In the data rows, 128 means zero.
Some points, one per row:
[137  89 125 157  98 137 172 126 144 110 165 170 150 101 128 111 168 141
 112]
[136  82 118 155 102 145 166 128 142 115 150 164 155 106 124 125 153 146
 118]
[114 109 115 165 108 165 142 156 134 110 147 158 146 101 122 122 145 145
 129]
[145  82 133 132  99 151 170 115 155 105 158 171 148 111 137 104 172 126
  99]
[ 82 239  73 162 186  66 121 193  38 179  79 135  93  93  97 199 103 188
 212]
[204  97 174 130  84 101  48  91 157 152 196 166 161  99 114  85 217 146
  84]
[103 122 130  86 179  58 151 110 134 170  76  58  50 246  68 170  81  76
 111]
[139 111 162  89 102 185 157  88 172  70 133  68 157 164 190  85  89  78
  81]
[ 80 162  95 136 183  63 120 152  74 193  80 127  75 107  77 164 110 136
 172]
[204  75 156 182  84  75 191 135 157 192 214 196 162  92 113 114 210 187
  95]
[169 102 172 101  90 129 121  91 165 104 170 146 162 115 140  74 193 129
  91]
[ 84 255  64 194 180 119 126 235  42 170  95 131  97  92 102 206  94 223
 235]
[ 78 171  89 126 217  54 120 143  52 223  59 124  24 111  89 195 110 122
 177]
[130 107 110 189  95 141 142 175 131 134 167 165 147  99  96 150 141 177
 129]
[177 157 213  52  92 166  71  72 181  67 147  63 184 174 234  69  76  72
  80]
[104 167  83 192 119 171 126 212 104 122 140 156 139  93 110 178 112 196
 186]
[ 90 166  87 162 146 170 124 177  89 127 112 144 114 100 111 163 111 173
 178]
[201 120 196  89  82 112  20  77 172 106 183  95 159 109 152  61 171 117
  79]
[107 150  79 175 136 178 118 171  97 110 122 157 135  90 109 153 118 169
 162]
[121  91 117 139 111 170 148 137 134 102 144 160 148 113 131 123 145 138
 126]
[139  95 110 167  92 144 150 142 130 113 164 165 151 101 121 126 147 156
 122]
[ 90 124  94 132 160 111 128 128 103 133  96 138 105 129  97 147 127 118
 150]
[125 104 131 103 133 150 158 106 147  95 107 111 136 174 156 115 129  90
 108]
[162  90 157 112  86 142 169  92 156 104 163 166 166 108 147  88 186 123
  99]
[107 149  94 183 123 168 123 201 108 113 142 152 140  98 115 170 115 181
 170]
[ 90 123 102 104 184  57 134 123  97 186  66 104  47 191  87 176 106  87
 145]
[104 121 100 119 162  97 131 121 114 138  92 130 100 133  89 144 119 110
 149]
Then 16 other points, each followed by its number:
[122 112 100 171 106 167 137 156 122 113 150 163 140 106 112 142 140 157
 146] 0
[ 95 139  95 164 133 172 125 163 106 110 122 150 120 106 114 150 115 151
 156] 1
[107 105 118 105 147 139 148 106 142 107  96 112 133 168 147 122 139  93
 111] 2
[ 89 142  91 123 178  68 123 137  85 171  77 136  72 122  68 160 111 121
 155] 3
[141 135 182  68 111 178  80  83 183  70 126  54 163 199 210  91  69  76
  85] 4
[146  82 123 172  91 128 169 131 149 122 172 175 151 106 118 113 171 154
 116] 5
[101 154  86 171 140 160 117 165 104 121 116 140 125  97 113 163 121 162
 167] 6
[ 82 161  94 121 214  54 122 144  47 230  61 114   3 115  87 198 111 110
 165] 7
[146  77 109 199  93 109 150 183 129 156 176 172 152  90 105 156 147 176
 117] 8
[163 151 199  63  98 170  63  79 193  66 138  58 172 181 219  78  84  73
  75] 9
[173  96 169 112  86 121 119  96 163 117 178 156 161 106 141  78 204 120
  95] 10
[137  96 118 159  93 141 165 134 138 121 167 167 155  96 122 109 155 145
 111] 11
[103 126  93 172 120 177 125 168 118 103 133 158 137 101 109 138 125 154
 151] 12
[132 109 146 100 113 179 168  95 158  79 135 115 145 149 167  96 150  96
  96] 13
[190 129 195  73  90 120  32  81 171 107 167  71 167 121 172  65 110 103
  73] 14
[198 123 188  86  75 110  21  87 178 126 190 118 169 115 152  64 187 122
  82] 15
Which of these numbered points is nearest to each point below, ignoring the 2 directions in which the first points spread most? Its number follows each.
[109 120  98 167 113 172 133 162 111 104 122 157 127 101 118 147 132 157
 146] > 1
[ 80 156  97 118 205  48 120 148  56 220  60 110  22 107  97 197 120 108
 155] > 7
[166 103 167 103  87 131 145  90 165 106 171 157 155 111 144  82 193 118
  86] > 10
[ 84 206  88 149 207  61 118 172  47 195  79 132  69  93  89 181 106 170
 198] > 10
[ 88 127 106 102 210  49 128 131  73 220  62 101  11 151  95 195 113 101
 156] > 7
[103 108 110 129 132 162 133 120 124  99 115 147 129 116 132 128 134 120
 140] > 1
[ 96 186  80 171 150 155 119 187  80 137  99 144 110  91  99 169 111 180
 193] > 6
[121 119  90 195 109 155 136 185 117 126 152 162 147 100 107 164 122 179
 149] > 0
[187 129 205  74  83 123  37  79 172 100 168  64 161 118 168  61  77 112
  80] > 14
[188 121 187  81  88 134  23  74 165  99 180  66 172 120 173  64 113 105
  77] > 14
[132 106 171  81 112 176 119  88 167  70 127  47 164 178 206  88  53  67
  86] > 4
[183  78 156 149  82 108 185 115 147 150 187 184 156 105 122 102 201 147
  94] > 5
[140 102 159  89 101 186 170  93 165  80 123  92 148 164 171  86 134  85
 104] > 13
[193 105 178  92  80 127  31  79 168 118 185 126 163 100 147  68 194 122
  92] > 15
[127  97 116 171 102 150 155 146 132 120 153 168 147 101 122 124 144 161
 112] > 11
[208 128 195  75  86 127  44  73 170 107 177  66 174 124 171  63  90 106
  84] > 14
[193  88 169 118  80 103 111  95 155 146 193 177 161 104 134  86 211 141
  80] > 10
[184 120 194  84  87 137  32  89 173  87 170  74 167 113 171  65 112  97
  87] > 14
[206 101 183 122  80 100  36  90 159 145 190 169 161 101 136  76 219 138
  93] > 15
[110 108 105 169 118 174 134 154 129 100 138 156 135 108 111 138 140 150
 144] > 12
[106 104 120 115 138 143 144 118 130 104 100 127 125 155 133 117 129  99
 123] > 2
[146  92 128 143 103 151 175 118 148 108 159 160 154 101 126 102 170 129
 105] > 11
[ 83 193  82 162 181  81 128 180  66 171  82 134  93  93  95 169 105 168
 190] > 10
[173 120 186  80  82 149  33  77 171  94 153  72 169 123 170  71  96  94
  87] > 14
[206 116 203  71  80 108  62  66 164 118 185  75 168 111 160  53 109 113
  82] > 14
[141 105 163  83 113 183 167  92 157  87 131  93 155 165 177  99 123  89
  98] > 13
[215 131 206  80  83  95  61  78 174 119 185  79 164 107 148  58 123 107
  84] > 14
[123 103  97 175 106 157 131 157 130 118 153 160 142 104 118 132 138 165
 140] > 0
[ 79 158 103 128 212  51 127 142  59 216  60 115  23 125  83 196 112 111
 169] > 7
[127 131 169  67 120 152 123  82 182  97 117  62 131 247 212 121  88  63
  89] > 4
[127 118 151  85 111 177 177  93 171  80 120  77 154 177 182 101 103  83
  94] > 13
[ 83 186  83 145 201  59 118 163  51 209  65 131  56  89  97 179 104 162
 193] > 10
[ 85 126 118  98 196  55 134 121 102 184  57  78  26 215  86 180  95  80
 127] > 5
[192  92 162 129  84 105 146 106 153 136 189 177 160 105 120  86 209 148
  87] > 10
[174  83 140 149  82 111 187 126 144 141 183 183 162 100 115 103 187 156
 105] > 5
[123 122 159  69 124 160 145  84 180  80 105  61 138 235 200 103  69  73
  89] > 4
